(in the rows, 128 means zero)
The rows of M fall into 3 groups, which share some directions, and each row is roughly a mix of its group's hidden directions.
M, 114 rows:
[[145  72 128  96 111 177 134 125  82 104]
 [144 152  61 152 102 129 131 112 177 105]
 [141 140 172  99 142 149  76 167 161 101]
 [ 92 140 108 156 147 147 192 149 113 169]
 [161  91 127 152 131  68 170 153 128 156]
 [ 84 127  91 184 101 107 100 156 151 132]
 [ 84 167  96 120 160 169  97 145 148 158]
 [151  84 156 135 168 174  85 150 134 149]
 [191  96  90 122 117 117 122 141  74 125]
 [ 99 102  95 100  97 120 134 109 103 194]
 [ 94  99 144  81 161  97 126 126 175 162]
 [142 151 144 184 147 124 179 132 170  98]
 [144 145 126 175 146 185 121  90 144  87]
 [ 75 127 151 108 117 165 160  86  87 137]
 [ 90 159  90 194 114 135 109 111 146 108]
 [117 180  74 132 146 141  86 153 120 162]
 [103  89 103 100 136 179 118 181 138 104]
 [164 168 141 168 134  85  76 113 148 121]
 [115  86 178 139 116 145 178 107 116 169]
 [116 103  93  59 158 170 113 117 128 120]
 [113  73 112 149  87 137 142  76 119  94]
 [124 116 174  87 169 136 144 105 162  82]
 [146 208 121 141 137 103  90 116 152 129]
 [160 170 143 142 190 125 122 164 140 164]
 [151 118 137 140 121  73 116  79 129 186]
 [174 105 168 149 105 159 153  99 175 133]
 [148 166 119 121 186 107  93 128 146 178]
 [ 90  81 143 141 134 140  66 122 168 121]
 [ 82 127  84 145 159 116 126 161 152 180]
 [106 103 126  75  80 100 123 177 142 114]
 [ 86 157 103 132 148 149 175 185 126 141]
 [162 147 139  88 101  99 149  75 115  88]
 [146 144 166  76 142  85 126 120  98  83]
 [128 182  91 134 117 172 173 104 150 111]
 [159 115 114  97 108 123 141  57 115  87]
 [134 101 150 148 137 196 164 154 108  95]
 [140 165 130  87 119 156  95 125  70  93]
 [140 107 195 136 141 179 142 107 104 154]
 [161 132  72  91  67 110 139 124 125 134]
 [ 90 156 146  96 143  53 110 124 136 130]
 [116 101 100 150 151 126 103 188 157 174]
 [106 107 108 132 118  44 114 113 112 103]
 [192 134 149 170 119 119 157 108 135  83]
 [172  77 154 109 131 142 157 111 113  76]
 [128  94 126 111 168  62 154 136 117  88]
 [119 127 117 145  97 149 199 122 106  79]
 [178 128 102 144 116  60 156 143 104 125]
 [148 107 207 131 154 164 117 130 106 142]
 [105 103 133 166 155 146 140  87  89 181]
 [157 152 114 113 111  77 133 180 177 126]
 [168 183 176 117 139 100 135 117 124  86]
 [156 135 178 133 150 181 111 103 108  85]
 [106 103 112  80  77 137 142 104  91  93]
 [ 96 107 161 192 169 122 153 119 148 149]
 [204 143 124 116 131  75 106 115 138 137]
 [133 140 115  76 114  84 148 151  67 124]
 [ 81 115 138  93 164 183 127 116 145  90]
 [179 116  81 146 161 101 105 152 166 144]
 [119  88 141 189 152 157  99  85 130 116]
 [ 85 141 121 127 147 123 161 116 111 204]
 [130  84  81 189 121 136 153 147 137 156]
 [138 111 177  71  90 116 150  97 103 116]
 [118 100 152 150  93 144 132 199 135  92]
 [107 126 115  95  92  60 132 120 136 173]
 [161 135 113 193 105 148 150 148 143 175]
 [ 81  90  97  78  89 137 111 110 127 106]
 [104 118 144  81  78  82 141  94 115 154]
 [ 78 145  87 112 115 174 148  89 122 158]
 [116 184  86  87 126 105 134 156 120  87]
 [153  56 130 127  89  86 134 102 121 124]
 [202 115 160 133 112 171 113 107 111 120]
 [152  65 113 132 120 195 141 122 142 140]
 [153 120 146 150 115 152 197 159 112  88]
 [ 94 135 102 103  97 159 110 120 175  75]
 [147 114 156  95 153  58 156 143 106 110]
 [135 154 125 161 110 188 146 164 112 175]
 [179 125 100  93 113  90 157  84 130 102]
 [ 81 127  86 131 127 169 132  74  96 140]
 [137 122 189 107  74 119 129 127 114  81]
 [145 119 112 130 139 137  90 115 107 212]
 [ 61 137 113 138 145 108 112 125 181 162]
 [ 83 105  96 111 100 182  93 126  99 143]
 [118 122  95 176 130 173 175 101 110  96]
 [152  80 171 107  91 118 104 146 154  88]
 [ 88 123  78  99  93 150  91 110 154  99]
 [ 94 146 102 142  95  73 160 163 139 159]
 [145 160 176 144  88  72 140  97 115 132]
 [124  91 146 130 111  95 186 115  73 139]
 [134 128 174 105 110 101 180 163 135  81]
 [ 73 135 110 127 143 182  84 103 153 119]
 [141 187 197 115 115 113 137 117 120 104]
 [207 165 163 138 124 131 145 122 122 105]
 [116  91  75 138  94  84 138 101 100 100]
 [144 187  77  99 123 164 127 117 116 160]
 [104  99 107  95 108 131 123  95  55 130]
 [131 154  50 140 123 115  96 117 143  92]
 [143 120 146  89  90 140 148 129 118  53]
 [148  62 113 105  97 121 108  92 104  95]
 [162  98 155 137  90  93  69 123 147 106]
 [160 174 136 104 130  95 149 178 142  85]
 [116  67 120 100 159 135 155 158 145 175]
 [139 130 120 149 166 159  67 172 155 107]
 [169 167  88 112 157 130 106 167  94 154]
 [100 132 181 152  94 156  93 140 118  80]
 [128 194 189 110 123 115 116 143 119 101]
 [171 152 112 127 144  83 115 120  95  69]
 [139 125 150  99 106 123 149 207 139  96]
 [171 150 107 177 116 149 146 163 119 177]
 [158 112 114 101 115 173 114 151 115 196]
 [100  94 186 139 139  90 161 152 128  93]
 [178  77 120 107 159 106 146 122 114  80]
 [145 117 125  74 146 163 116  66 112 101]
 [127 131  69 103  89 160  85 104 152 142]
 [ 89 100  87 136 130 134  66  98 119  99]]

Here is one row of each group, with its name. Which group are the others in?
[ 77  62 140 121 109  99  98 131 146 109] | F
[141 117  86 123  86  88  94 111 154  80] | N
[121 113 113  79 137  72 113 149  74 129] | P

[ 65  74 129 108 153 124 140 124 168 140] | P
[148  91 126 148 100 128 161 163 114 194] | P
[112 102  60  99 114 146 166 108 126  95] | N
[129 173 134 122 133  96 198 159 130  99] | F
[117 147 116 176 146 127 157 198 141 152] | N
[123 119  92 152 131 112  66 135 184 105] | F
[103 121 110  90  65  99 165 125 123  94] | N
[166 134 162 146 149 177 111 135 123  68] | N
[173 171 125 156 110  82 122 121  93  89] | P
[135 151 111 120 130 181  75 122 170 167] | F
[183 133 128 130 143  93 101 156 115 188] | F
